One turning vector, and how many ticks it has turned
The counts run from 0 to 457.
[ 23.6  18.0   2.9  11.6  22.3 -38.4 -40.4  -8.5  -9.7  11.7  23.8   9.1
  12.4  18.1  -8.2  -5.0  39.8 -22.6  22.3  13.1   2.3 -13.1  -5.4   6.4
  -1.5  -4.5   9.5 -10.0  -8.5  -6.7 -10.4   0.2 -22.3  16.8   0.1 -16.7
  -4.7  -4.8   5.3 -31.2   1.3   3.1 -14.3 -18.5  22.1  28.3 -20.4  14.5
  -8.2  -3.5 -11.5]  273
[-18.2  -7.6 -17.6   4.0  11.9  14.4   1.7  10.0 -13.7  -2.2 -33.3   5.8
  30.4  -8.0   8.8 -12.9 -20.4  17.8   7.9   1.1   1.9  -7.9 -27.1  -6.2
  14.0   4.6 -11.3 -34.9 -10.2   3.6 -12.2 -13.5  24.3   5.2 -40.9 -31.6
  -6.2   7.9  -0.5  14.0  39.1 -31.8   5.1 -10.1  22.8   5.2 -14.8  14.9
   1.4  -3.2 -17.8]  309
[-10.5 -34.4 -17.9  -3.1  -8.3   6.6 -11.1 -21.8  11.1  -0.1 -21.8 -34.5
 -19.3  17.9   9.5  -0.9 -45.9 -29.7  -8.6   0.0 -20.5   1.6 -18.1 -13.6
  18.9  -3.6  -7.2   6.4 -12.7  -8.9  -6.2 -28.4  -8.3   6.9  42.2  -4.7
 -21.9  24.5 -12.6   6.0 -12.8  -6.7   1.4  -2.3   8.7   2.2  -5.4  -1.5
   9.4 -26.0   8.4]  150
[ -0.8   1.2   9.0  15.4   4.9  18.4  28.8  -3.3  -4.7   7.0   4.1  12.8
  10.9 -20.1  -4.7  30.5  -0.5  16.4 -23.5 -38.0   5.7 -24.6   9.3 -42.7
 -14.3 -30.1  -5.5  15.0  12.0   7.8 -30.7   2.3 -18.2 -13.5  -1.9  -2.4
  11.1 -16.4  20.4   7.9  -8.8 -12.4  22.3 -32.1  -6.8  -7.2  11.6  21.2
  -1.4  11.3  12.0]  399
[-10.1  14.9  -3.1  -2.5 -21.4 -21.4  -6.5  -2.7  15.8  14.3   0.0 -23.2
 -20.1  -3.7   6.8  11.6  -8.3  -9.3   2.5  -3.8 -23.5  21.9  20.7  23.6
 -16.2 -17.1   5.2  20.0  -6.5   6.1  20.6  -2.8  -8.1   5.0  34.4  24.5
 -11.4  -3.1 -17.7  16.6 -30.1  -5.8   8.8 -26.7 -33.6  27.8  19.1  12.9
  -0.3 -36.7   2.7]  178
[-26.9   7.6  23.6   1.6  -6.8 -25.6  29.2  22.2   3.5  13.1   9.2   3.0
 -22.8 -14.0   8.5  18.7  -5.0   3.5  -6.0 -28.7  11.4   3.5  16.4 -11.7
  13.6 -45.5  -7.2  24.6   0.5   8.2 -13.2  -6.4 -11.1  15.2  -2.7  -5.3
  30.3 -12.6   9.7   2.8 -15.4 -17.7  23.7 -21.2 -20.7   5.7 -27.4  14.1
 -10.2 -24.6  -1.4]  369
[  1.1   2.4   8.1  12.0   7.1  20.6  23.2   2.8   9.8   6.8  -7.1  18.8
  11.1 -22.0 -12.5  26.8  -8.5  15.0 -26.4 -33.9  -3.8 -27.8   7.2 -55.8
 -10.4 -18.1 -10.8  12.3   8.4   3.8 -23.3   2.4 -14.1 -22.7 -11.3   2.9
  11.2  -5.5  12.2  11.8   2.4 -21.6  17.0 -32.9  -7.8  -5.3  17.3  20.6
   5.6  10.0   1.0]  398
[ 15.6  26.8  17.7  16.7   4.8 -24.9 -22.4  16.6  23.9  15.4  14.1  34.8
 -11.8   0.8 -29.3 -16.8  18.9  -5.1 -10.5   0.7  -5.5 -11.0  24.3 -10.4
  11.5  -3.9   2.2   2.6   2.3  -5.9   3.5  17.8   0.3  -7.4 -42.5   7.5
  27.9  -8.9  18.7  -6.1   7.7 -24.0   1.3   4.3  -5.7   9.2  -4.6   4.5
  19.7  -0.9 -44.3]  43
[  1.9  21.2 -10.4   4.8  22.7  -1.4  -4.5  -4.3  -5.6 -20.6 -12.7  23.6
  38.0 -24.7  26.7 -26.1  -5.9   6.4   5.2  14.5   7.4 -11.6  -2.4  -4.6
   1.1   7.8 -19.9 -26.0  18.3   7.0  23.3  -9.0   0.1  13.8 -39.2 -12.7
   4.0  -2.2 -16.5  -9.5  42.4  -5.6   9.4  -7.5  12.6   9.4  -2.0  19.3
   2.2   9.6 -42.8]  284
[-24.5   2.6 -12.8   0.1   9.9   3.2  -5.0  17.6  -5.9   2.5 -29.9   5.4
  29.2  -3.1   2.7 -17.3  -8.5  15.8  16.3   7.5   1.7   1.4 -25.2   7.3
  16.1   8.9  -6.3 -31.7 -15.2  12.6   0.7  -9.4  28.2   4.4 -48.2 -26.5
  -2.9   7.7  -7.5  13.4  37.8 -28.2  -4.0 -12.9  19.1  15.1 -19.3  19.6
  -3.9 -11.8 -26.5]  308
[ 42.8  -0.7 -14.4  17.8  21.5   1.2 -21.5 -42.2 -11.7 -21.8  20.9   7.4
   2.2   3.4  21.1 -15.0  -0.5 -22.7 -13.3   8.6   2.1 -19.6   5.0  -1.0
  -3.5  -3.5   6.8 -13.9  26.1 -16.5   5.4  -7.4 -27.2  17.8  29.3   1.5
  -7.8   6.1   4.8 -31.9   0.1  25.3   2.1   0.7  23.3 -10.5   8.9   6.8
  13.6  25.3  -3.8]  263
[  6.0  10.1 -31.2   1.1  22.0 -10.1 -19.6 -10.5 -13.5  13.0  10.4   0.1
  12.6  -1.9  -4.0 -11.3  19.5  -7.5   7.8  15.3  -8.5  19.5  -2.9  18.8
  -6.3  29.8  13.8 -27.7  -6.7  24.2  36.0  -1.3  10.3   6.7   5.5  11.2
 -28.7  12.5 -15.6  -0.6  17.1  15.6 -25.6  -6.8  22.5  20.5  20.0  24.2
   5.0   1.0 -40.3]  91
[ 11.8  -0.7 -10.9  19.4   8.6  30.3  22.1 -22.3 -11.3  -6.7   9.6  -2.5
   1.3 -18.6   1.1  20.7 -10.4  12.9 -30.5 -30.6  -2.7 -11.8  16.4 -15.1
 -29.6 -13.7   9.5  12.1  18.0   9.3  -0.8   0.5 -21.6  -7.6  38.0  23.4
  -7.2  -7.0  12.9   3.4 -16.4   9.7  12.8 -22.4  -4.7 -17.5  39.7  16.2
   1.9  17.0  21.1]  407
[ 27.6   2.9 -12.9   0.5  28.7  -2.8 -27.2 -13.0   6.1  17.8   4.0  24.5
   8.9  11.3 -16.2  -2.2  19.0 -16.5   2.2   3.7 -23.3 -25.3  -1.2 -35.3
   8.7  16.9  -2.1 -29.8  -7.0 -12.8 -13.1   0.2   1.3 -14.9 -23.1  -1.3
  -5.2  10.7   7.6  -4.9  17.1 -12.8 -10.8 -13.1  24.0  13.2   4.2  25.5
  25.7  14.5 -37.4]  69
[ 11.8   3.6  -7.0  22.8   6.5  15.4  12.4 -19.9 -11.8  -1.4  23.7  -0.4
  -0.4 -18.1  -1.3  25.0  10.0  14.7 -21.2 -26.6   7.6  -2.6  17.6  -0.5
 -33.4 -17.3  19.2  17.2  14.0  17.9   5.3   6.1 -23.8   1.2  42.8  22.7
 -12.8 -14.7  11.6   2.8 -18.5  18.3   5.9 -18.9  -8.1 -10.6  37.7  18.2
  -4.8  10.0  25.1]  408
[ 12.3  -2.6  -9.2  20.3   5.6  36.2  23.9 -20.3   0.6  -8.5   1.0   7.5
   9.5 -26.6   3.7  15.1 -16.7  16.6 -37.0 -26.1  -5.8 -13.5  16.7 -29.4
 -25.3  -2.0   0.7   8.6  23.1   9.8   6.4   3.9 -13.5 -15.7  24.0  23.2
  -6.4  -1.9   2.4  10.5  -4.5   5.9  12.7 -17.2  -8.7 -16.1  42.1  18.2
  15.6  14.1   9.2]  406
[-21.9  13.9  -5.8  -0.1   6.8 -13.6 -10.2  25.0  -8.0   9.7 -22.1   3.6
  28.1   0.3  -0.5 -17.2   5.4  15.3  26.4   4.6   8.6   9.3 -20.7  24.3
  10.5   6.1   1.3 -25.9 -21.6  15.1   3.2  -4.1  25.2  14.8 -44.1 -27.0
  -2.0   1.4  -6.6   8.4  30.5 -26.4  -8.4 -14.0  12.9  26.9 -19.9  17.2
  -9.5 -14.0 -27.0]  307
[-46.2  -1.2   6.1  -2.4  -5.4 -12.7  16.1  36.8  -0.4   7.0 -16.7  -6.6
 -12.7  -5.8  -0.2 -17.4 -23.7   9.7  -0.1  -5.9  11.2  17.8  -2.0  16.2
  28.6 -10.1  -2.2   3.4  -9.4  21.4   8.4  -7.3  20.2  15.6 -32.0 -14.4
  14.2   2.3   1.0  13.1  15.2 -30.0   5.0   5.6  -7.2   5.5 -32.4   2.0
  -7.9 -26.0 -23.7]  339
[  3.2   0.9   9.6   6.3 -16.5 -10.9 -11.6  -3.8   8.5  26.7  -2.2 -22.3
  -8.7  13.0 -15.2  34.2   3.2   1.5   8.8 -24.2 -20.9  -3.2   1.6   0.6
  -9.1 -28.2  11.7  13.2 -23.0  -4.9 -31.1  -4.0 -12.9  -1.5  30.4   0.4
 -11.3  -4.4   8.5  17.9 -36.9 -24.0   5.7 -35.4 -15.5  18.4   2.9  14.5
  -0.6 -24.2  28.5]  184
[-44.5  -2.9   2.0   2.8   6.7 -23.1  -4.4  33.9  -0.3  17.6  -9.7 -14.3
  -4.4   7.1 -12.1 -10.6   4.6  -4.4  11.5   2.8  19.8  15.5 -21.8   7.1
  21.4  -6.1   7.2   6.9 -32.0  16.3   1.9 -10.4   3.6  20.8 -17.3 -22.5
  -4.5   1.4  -6.1 -11.1  11.8 -19.0 -15.4  -0.1  10.0  20.1 -39.8  -0.6
 -25.3 -29.5 -17.3]  130
[ 23.9  18.9   3.7  20.6 -11.0 -28.1 -32.6  -2.2  13.9  15.3  30.9   3.9
 -40.3  14.1 -27.4 -15.3  15.4 -13.4 -10.2   6.7 -14.2  10.8  31.4  29.9
   0.2  -2.8  24.2  12.6  -1.3  -5.5  19.4  12.6  -3.1   2.5   8.8  26.8
   2.3   0.0  17.4  -3.8 -18.9  -3.2  -9.1  10.8 -10.4   7.9  14.5  -5.2
  18.2  -6.6 -18.9]  34
[ 16.0   6.7  15.7  31.2  -1.8   2.2 -13.9   9.7  -4.2  20.6  15.6   1.5
  -7.2  11.5 -50.9  18.1  23.4  13.6 -11.1 -25.6  -1.1 -13.7   6.9  -2.7
 -14.6 -19.0  32.0  18.9 -13.9  -7.4 -33.9  16.5 -10.4 -11.4   0.6  -1.3
   0.0 -14.8  39.3  -1.0 -20.5 -21.1  -7.3 -16.4   0.4   3.1   2.4   2.4
   2.1   6.9  23.5]  216
[  6.8  -9.2   4.1   6.2   2.3   0.4  -1.1  -7.0   6.4  29.6   2.6   0.8
 -11.8   8.1 -24.1  42.5  10.3  -4.6 -11.7 -30.4 -21.0 -17.4   0.5 -44.9
  -3.8 -20.8   3.6  10.8 -16.8 -10.8 -37.5   0.3 -19.1 -19.0  13.4  -1.1
  -4.7   1.0  19.0   9.7 -23.9 -21.2   2.7 -34.3  -4.3   4.6   5.7  21.1
   5.6 -10.4  11.1]  391
[ 41.3  -7.0  -5.1  24.4  -3.6   1.7 -15.4 -22.3  -6.4  -6.5  24.8  -1.0
 -35.7  15.7  -9.5  -6.4 -12.1 -11.8 -26.3  -8.6 -12.4 -15.0  23.3  16.1
  -1.4 -18.1  21.9   5.2  15.2 -14.8  -8.7   8.1 -13.3   1.0  33.4  18.7
  -1.9   8.4  29.9  -2.7 -27.5   0.3   6.3  16.0   4.2 -18.4  17.7  -4.5
  24.8   9.8  13.1]  31
[ 11.8  24.2  -3.9   2.0  19.1 -30.3 -38.6   4.4  10.6   9.4   1.0  14.3
  20.5   4.5 -12.8 -16.8  31.6 -19.1  16.6  23.5  -1.6 -11.8  -4.4  -8.4
  -0.7  11.8  -5.5 -18.1 -10.2  -4.6   8.9   0.1  -5.2   8.0 -32.4 -14.8
   1.3  -0.8  -6.8 -17.0  24.6  -7.6 -14.4 -10.6  15.2  29.3 -17.3  17.6
   2.8  -5.7 -45.4]  275
[ 24.7  -7.3  -7.9  22.3  -8.4  20.9  -3.2 -23.2  -3.4   5.1   5.7 -12.0
 -14.4   3.1 -21.3  15.5 -11.4   7.6 -23.3 -21.5 -17.6  -5.1  10.8   8.8
 -22.2  -9.9  29.2  10.6   1.8  -2.2  -9.4   5.2 -10.2 -12.4  37.5  21.6
 -20.8  -3.2  20.4  15.7 -30.3  -3.2   3.8  -9.9  -4.2  -9.4  37.4   2.5
  15.2   5.9  29.8]  207
[ -8.6 -30.5 -27.1  -0.5   1.8   8.5  -7.4  -9.1 -21.9   6.8  -8.2 -33.9
 -13.6  31.0   4.8  -0.3 -28.8  -5.4   7.3  -6.7  -9.8  10.5 -22.4  25.1
  20.2  -5.1  16.0 -20.1 -22.3  -4.1 -16.7 -20.2  13.1  11.7  29.4 -11.3
 -30.4  24.9   4.9  12.9 -10.9 -11.1  -8.1   2.0  25.4  -3.4  -9.4   4.6
   3.4 -13.4  18.1]  327
[ -3.2  27.9  26.3  28.9 -19.7  -9.6  -0.3  31.4   7.9   3.2   7.7  16.5
 -13.8 -12.0 -22.4 -15.9  -3.2  24.5 -12.9 -13.1  16.3  -2.3  24.8  28.8
  -5.4 -26.8  14.1  20.7   6.2   7.1   4.2  21.7   5.6   7.5 -34.8   5.3
  29.7 -23.9  27.6   2.2  -0.1 -30.3  12.3   3.0 -20.6  -1.9  -5.5  -4.1
  -0.2  -1.8  -7.0]  18
[-27.1  -3.9 -22.5   1.4   4.5  14.8  14.1   6.5 -14.7 -19.0 -24.3  -4.0
  22.3 -15.7  28.9 -28.2 -34.0  18.6   0.7   2.9   7.9  17.8  -9.8  27.0
   9.9   7.1  -5.7 -22.5   4.1  23.4  30.3 -13.7  26.5  17.0 -19.4  -6.3
  -7.8   8.6 -13.3  17.3  31.3 -12.1   8.6   1.5   9.3  -2.6   0.3  11.2
  -5.3  -4.4 -22.6]  316
[  1.1  -4.0  -8.9   4.3  13.8  -8.0 -16.9   0.2 -28.2  13.5  -3.2 -10.0
  25.6  22.8  -2.6   2.2  11.0   7.0  32.2  -1.4   2.9  -5.7 -28.9  15.5
   5.5 -12.6  11.1 -31.1 -30.1  -2.6 -31.8 -10.5   3.9  15.4  -1.1 -35.5
 -14.5   6.0   6.0  -0.4   8.3 -15.3 -10.9 -23.5  32.6  19.3 -28.7  20.1
 -13.6  -7.1  12.2]  304
[-34.2  14.3  21.8  -2.4 -10.8 -28.1  24.0  26.9   9.3  13.1   7.1   6.3
 -21.2 -23.0  13.5   8.8  -8.6   2.1  -8.5 -23.0  14.0  11.0  23.3 -10.0
  11.4 -37.4 -19.1  23.0   6.0  13.5   6.6  -2.5  -8.3  11.5 -11.8   1.7
  29.7 -12.7  -1.2   7.4 -11.0 -13.4  20.0 -17.6 -27.1   7.4 -16.1   9.8
  -6.0 -24.4 -15.2]  370
[-22.5 -28.5 -20.4  -2.9 -12.8  15.4  21.9  -8.9   6.1 -10.5 -22.2 -16.2
 -31.9  -4.7  24.5  -9.9 -57.8  -9.0 -24.2  -9.7  -7.0  12.3   4.9   3.7
  26.7  -5.7  -6.0  -0.1  10.1   6.2  23.0 -19.4  12.1   9.8  16.8  16.5
   1.1  22.7  -9.2  17.4   0.0  -5.0  17.4  14.3  -4.7 -14.8   4.4  -3.1
  18.3 -14.9 -13.5]  349
[-20.4 -13.5 -12.4  -6.6 -15.8 -10.0  -8.4   5.6  21.9  20.0 -12.1 -17.6
 -44.4   8.8  -7.2  -1.6 -33.1 -24.1 -11.6   1.7 -25.8  21.1   8.7  -2.4
  30.0   5.6  -1.6  11.6 -16.1   6.4  15.1 -10.0   9.9  -4.7  16.3  19.7
  -6.8  23.2  -9.9  20.2 -12.9 -15.3  -5.1   4.7 -12.4  10.5   0.6   1.5
  19.2 -37.8 -29.6]  356
